[[ 28 105  -6 -16  36]
 [-68 -64 -33 -58 -30]
 [-45 -79  14  45 -12]] ans = 14

[[ 56   2 -69 104]
 [ 73 -42   2 -61]
 [-48 -44  36 -79]] ans = 36

[[ 54   9 -73  -7 -68   0]
 [  3  25  -8 -51  57  17]
 [ 75 -93  55 -26 -61   1]] ans = 55

[[ -59  103   12   80  -16  -26    1]
 [  64  -86    1  -49   34   17  -17]
 [  87 -101  -19  -44    5   -3    7]] ans = -19

[[  0 -20 -11  16   2 -18]
 [  5  28  91   4  47  36]
 [ 10  27 -25 -27  -8  33]] ans = -25

[[-25 -43  18 -89  53]
 [-26 -44  19 -90  51]
 [ -6  -4 -13 -20  14]] ans = -13
---
[[ -3 -44  64   2   1]
 [-14  21 -19  -4   0]
 [  1 -30  84  -5   2]] value -44

[-22  49 101 -12 -53  10] value 49

[[ 39  41  23  58  15  14  76]
 [  4  82 106  67  12  -2 -12]
 [ 51 -30 -16  31  76  65 -13]] value 41

[[ 43  24 -93  55 -74  70]
 [-30   7 -35  -1  19 -19]] value 24

[[ 42 -50 -83 -62]
 [-15 -23 -59 103]
 [  0  38  93 -69]] value -50

[[ 23  58 -29 -39 -23 -85  31]
 [ -8 -60  -8  81 -36  97  10]] value 58

[[  88   -5  -22   78 -100  -90  -57]
 [ -20  -46   45   11   34  -89  -37]] value -5

[[ 68  29  30 -33 -26  14]
 [ 18  96 -30 -80  35 -22]
 [-13   3 -48 -97  13  -7]] value 29

[[ 17  12  -1   0  26]
 [ 84  30 -29  10 103]] value 12

[[ 38  45 101  34  22]
 [ 29  33  21  45  21]
 [ 67  48  27  43  76]] value 45
---
[23, -44, 31, 24, 37]
37
[[-36, 28, 7, -19, 3, -8, -6], [33, -14, 11, -19, 6, 2, 14]]
3
[[3, -32, 27, 16], [-13, 47, 9, -14], [4, -29, 29, 16]]
-13
[[681, -950, 885, 325], [268, -664, 605, 6], [687, 196, -633, 585]]
268
[[9729, 7026, 4675, 5283, 2945, 4579, 5266], [4957, 2870, 5581, 7616, 6879, 6319, 4684]]
2945
[[4753, 3892, 4560, 3425, 4055, 4711], [1894, 3110, 2463, 2945, 2625, 3571], [7972, 2768, 1988, 4300, 3872, 4109]]
4055
[126, 51, 124, 38, 246, 76]
246
[6000, 3141, 7770, 9436, 5716, 9232, 6251]
5716
[9234, 2380, 3602, 5965, 4776, 3930, 6409]
4776
---
[100  62  18  26  20  24] -> 18
[-18 -27 -12 -24  23  75  78] -> -12
[84  0 -5 45] -> -5
[ 33  28   7  22 -79] -> 7
[  9 -91   9   2  14  25] -> 9
[81 10 55 17  0] -> 55
[-22  50  38  92 -78  47] -> 38
---
[[  6  57 -59  43   7]
 [ -8 -33  84  -9 -12]
 [-42 -19 -15 -72  33]]
-15

[[-12 100 -50  71]
 [-60 -82 -57 -38]
 [ 59  -8 -82 102]]
-82

[[ 97 -25  90 -22  42  34  38]
 [-10 -18  11  89 -31  71  14]
 [-86  -7   7 -26  79 -12  71]]
7

[[ -9  75 -79  25 -19 -56]
 [ -8  81 -77  24 -14 -53]
 [ -5  49 -48  15 -10 -34]]
-48

[[  9   6   5  37]
 [-28  -8 -80 -13]
 [-52   8 -65 -66]]
-65

[[ 13  38  11  24 -66  51   8]
 [ 20  31  42  47 -49  34 -18]
 [-81   5 -31   1   7 -32 -26]]
-31
---
[[ -5 -47  -8 -13 -21 -31]
 [ 21 -88  23  -2  47   2]
 [ -5  -9   7   0   0  14]] gives -47

[ 28  27 -78 -63  13  97] gives 27

[[ 25  96  31 -20 -17  13 -37]
 [ 12 101  93 -20  -7  36 -58]
 [ 45 101   0 -20 -40  13 -37]] gives 96

[[ 85 -78  66 -37  37 -26  48]
 [ 85 -90  47 -31  60 -20  28]] gives -78

[ -42  -26 -103   11] gives -26

[-33 -86  94 101] gives -86

[ 68  58  96 -28] gives 58

[[-88 -12  42  65   1]
 [ 32   3 -36  29  23]
 [ 74 -87 -50  27 -60]] gives -12
---
[77 65 59 78] Out: 78
[ 42 -15 -79 -93] Out: -93
[-51  80  59 -78] Out: -78
[-95  74  -6  50] Out: 50
[ 80 102 -72  62] Out: 62
[ 82   3  42 -73] Out: -73
[-55   2  85  -5] Out: -5
[ 86  80 -22 -54] Out: -54
---
162,135,230,89,149,59,46
97,9,157,95,119,129,136
Answer: 135

67,153,63,79,77,93,194 Answer: 153

1,189,146,222,76
192,126,131,166,110
Answer: 189

8733,5923,1135,5882,2561,4746,8660
2158,3048,3900,5390,4663,7187,2391
Answer: 5923

4802,1119,7848,1973,6135,9792 Answer: 1119

-4,-2,0,-21,-11,10,-9
25,-15,-8,9,6,-30,-2
22,20,-5,-5,-8,8,-12
Answer: -2

36,13,-4,13,-38,-23,15
-9,-8,-30,23,2,-20,-28
19,18,18,-18,-21,9,29
Answer: 13

17,-20,16,4,5,12
28,-36,-4,-35,-34,10
2,-2,8,-17,-21,-6
Answer: -20

1,32,53,95 Answer: 32

22,6,7,2,98,8 Answer: 6
